(in the rows, 128 means zero)
The rows of R fall into 3 groups, and each row is roughly a mix of its group's hidden directions.
R:
[[ 89  99 130 118 135 155 156  90 171 137 103]
 [161 150 125 162  92 165 151 108 105 112  98]
 [154 160  95 143 130 153 154 119 150 183 123]
 [109 119 122  84 140 119  84 143 134  73 119]
 [156 122 129 160  98 142  82 150 134 145 173]
 [ 79 102 108 153 146 145 162 122  86 115 133]
 [170 167 109 139  95 155 146 151 165 129 117]
 [143 134 126 115 134  56 150 145 128 127  90]
 [100 107 148  80 117 108  95 101 103 120 158]
 [157 129 161 121 115  87 123 154 143  94  82]
 [172  99 108 136 104 159 141 115  78 131 112]
 [182 147 112  96  95 134 118 147 106  92 120]
 [150 158 132 158  98 158 140 106 157 122  79]
 [167 138 113  89  89  92 159 121 115 148 140]
 [153 122  89 125 194 113 117 102 123 142 138]
 [146  87  96 108  91 156 111 137  98 158 140]
 [141  87  96 119 147 172 115 156 108  92 127]
 [127 146 107 157 170 121 122 150 137 160  74]
 [138 114  82  96 122  95 143 177 133 147 146]
 [139  74 129 160 153 155 143 148  86 127 118]
 [139  93 136 137 171 115 134 143 130  68 106]
 [144 112 172  77 102 143 110 137 112 128  92]
 [143 108  70 166 135 123 136 145 121 149 169]
 [146 120 146 104 127 131  82 102 179 147 159]
 [144 119 142  67 158  97 110 117 137 118 162]
 [ 96 145 116 145  93 139 137 151 162 154 178]
 [184 115 154 137 138 117 129 122 100  76 118]
 [136 115 121 142  95 182  91 142  90 110 119]
 [112 167 164 148 103 157 127  87  97 115 143]
 [161  88 165 148 133  91 145 138 112  95 110]
 [ 94 152 172 131 134 150 131 101 173 157 139]
 [131 171  96 140 148 103 127 141 165 157  90]
 [134 135  81 136 157  90 140 128 158 161 163]
 [126 115 152 102  97 108  74 139 174 128 124]
 [123 147 107 190  99 133 147 143 122 149 164]
 [117 123 129 172 126 125 138 120  65  88 117]
 [127  87  74 142 167 136 122 130  96 141 148]
 [131  90 155 156 148 166 116  86 161 141 128]
 [123 106 127  84 131 116  94 134 131  64 138]
 [124  80 106 108 143 122  97 144 101  81 146]
 [ 99 102 106 139 152  79 142 172 115 148 114]
 [147 117 129 116  84 109  92 146 185 141 129]
 [ 95 144 151 148 166 162 117 140  76 133 133]
 [170 121 138 129 121 161  92 141 171  89 116]
 [130 153 141 146 147 120 161 116 197 125 146]
 [143 160 110 154  76 103 122 161 149 106 149]
 [115 151 115 154 171 109 155 114 140 142  74]
 [155  89 116  78 149  94 113  98 115 119 139]
 [158 126 121 117 160 175 128 109 182 111 139]
 [134 116 103  87 130 154 138 158 173 170 128]
 [ 98 120 128  88 141 109  87 137 134  72 129]
 [105 100 144 145 116 135 118 145 106  65 161]
 [131 143 112 136 111  89 184 123 152 166 109]
 [124 170 118  85 105 138 138 109  88 130 166]
 [ 68 124 130 116 109 120  90 135  98 164 117]
 [ 91 106 112 179 141 115 139 103  91 105 145]
 [198 158 128 135 139 110  92 124 139 139 128]
 [169 151 145 156 107 146 104 128 142 152 178]
 [182 131 121 130  93 112 142 145  87  98 108]
 [118 144 182  84  96 122 131 111 139  99 109]
 [114 164 120  97 115 147  96 158 149 144  81]
 [113 119 161  95 115 121 130  73 110 153 164]
 [178 157 165  89 126 125  91 120 123 120 143]
 [ 83 127 143 101 161 165 130 130 159 167 122]
 [ 86 143 151 138  99 169  81 112 140 142 126]
 [146 118 109 155 153 181 147 161 140  98 106]
 [106 131 186 135 119 151 121  91 109  95 104]
 [105 117 132 120  93  91 127 153  87  80 126]
 [123  99  77 147 175  96 124 107 112 123 138]
 [139 167 132  76 116  96 124 140 110 103 163]
 [140  86 132 117 147 111 104 165 107  92  89]
 [127  95 149 100 118 114 105  78 149  91 107]
 [132 100 150 159 147 126 150 132 130  60 143]
 [101  99 158 133  96 118  95 104 116  88 157]
 [160 129 150  97 121 115 116 104  84  77 125]
 [141 124 147 182 146 130 173  89 123 128 104]
 [165 107  83 125 153 102  88 132 154 149 134]
 [134  92 107 104 164 128  90 100 165 146 146]
 [111 139 119  89 145 132 175 111 173 157 142]
 [151 122  81 159 118  79 147 140 126 115  96]
 [175  97 115 175 122 138 172 132 115 119 124]
 [136 128 114 138  95 144 122 182 165 170 138]
 [123 101 148 192 126 120 153 140  89 145 134]
 [172 138 112 146 105 136 188 100 115 138 119]
 [146  88 147 143  86 115 127 142  77 128 155]
 [163  91 145 143 145  99 140 142 101 151  82]
 [165 108 110  68 140 107 111 107 139  99 135]
 [113 172 170 130  75 148 128 146 144 134 112]
 [152 106 145 154 120 147 172  99 118 110 176]
 [112  87 129 118 124 123 100 134  58 140 129]
 [ 64 127 129 114 158 154  98 110 111 151 133]
 [ 98 152 164 181  94 137 120 153 116 131 144]
 [ 81 120 174 117 145 131 105 145 117 110  85]
 [118 110 139 118  92  70 108 155  92 143 122]
 [127 162 127 167 116 168 157 136 139 175 114]
 [100 118 109 112  98 171  77 149 118 145 142]
 [ 75 169 108 114 126 106 120 169 103 128 121]
 [116 115  98  90 107  92 143 135 109 182 137]
 [149 133 178 118 111 123  75  98 130 103 138]
 [147 109 127 159 113 159 167  80 110 156 136]
 [160  89  97 155 140 167 152 133  98 144 146]
 [119 129 124 137 182 108 121 104  81 102  97]
 [116 165 138 137 149 149 125 148 150 182 167]
 [152 121 110 116  60 130 106 166 135 139 140]
 [106 154 134  92  78 113 104 115 145 166 116]
 [120 142  65  90 149 122  90 131 143 140 127]
 [ 65 131 167 144 110 146 117 131 109 106 153]
 [115 143  90 157  86 133 159 149 107 158 102]
 [163 153 167 126  66 125 132 126 152 115 123]
 [ 77 170 131 163 141 112 156 140 156 135 136]
 [116 101  75 119 117 126 144 166 108 169 145]
 [ 97 151 139 131  85 144 127 105 126 132 189]
 [102 147 149 192 137 112 134 102 127 120  93]
 [157 133 130 170  73 156 124 142 157 117 110]
 [168 112 112  87  93 108 150 121 133  94  99]
 [169  88 134 176 137 127 163 126 102 111 129]
 [122 180 153  98 155 131 126 148 132 163 163]
 [137 119 199 119 138 126 159  98 131 123 102]
 [144 122 163 159 159  90 140 120 113  93  90]
 [175 105 148 111 138 126 134 107  99 102 177]
 [101  85 133 137 137 114 103  70 145 104 139]
 [147 109 131 129 124  89  98  74 132  90 148]
 [126 153 132 159 159 166 138 143 138 169  86]
 [170  92 109 112 127  72 122 114 109 123 151]]

One row of each group comes first, with its name. Which group is each row after those in?
[ 84 149 117 165 118 124 133 109 117 169 170]	X
[126  95 156 174 175 136 149 101 141 121 144]	M
[146 146 165  62  98 125 124 127 139 111 142]	E

[115 179 115 118 143 132 179 101 148 139 155]	M
[ 85 150 121 160 118 120 133 104 118 169 172]	X
[134 174 150 149 115 165 163 124 165 142 107]	X
[143 147 129 172 125 105 150 141 129 183  94]	X
[153 116 136 179 129 170 131 120 101  94 100]	M
[113 152 108 147 162 140 130 160 100  87  88]	M
[ 94  99 147 153 165 118 129 105  79 141 109]	M
[100 115 194 138 103 139 136 123 110  94 142]	X
[107 146 128  68 146 148  87 118 122 121 159]	M
[151 107  93  92 130 126 160 128 107 152 177]	M
[135 153 155  80  82 115 143 150 160 127 117]	E
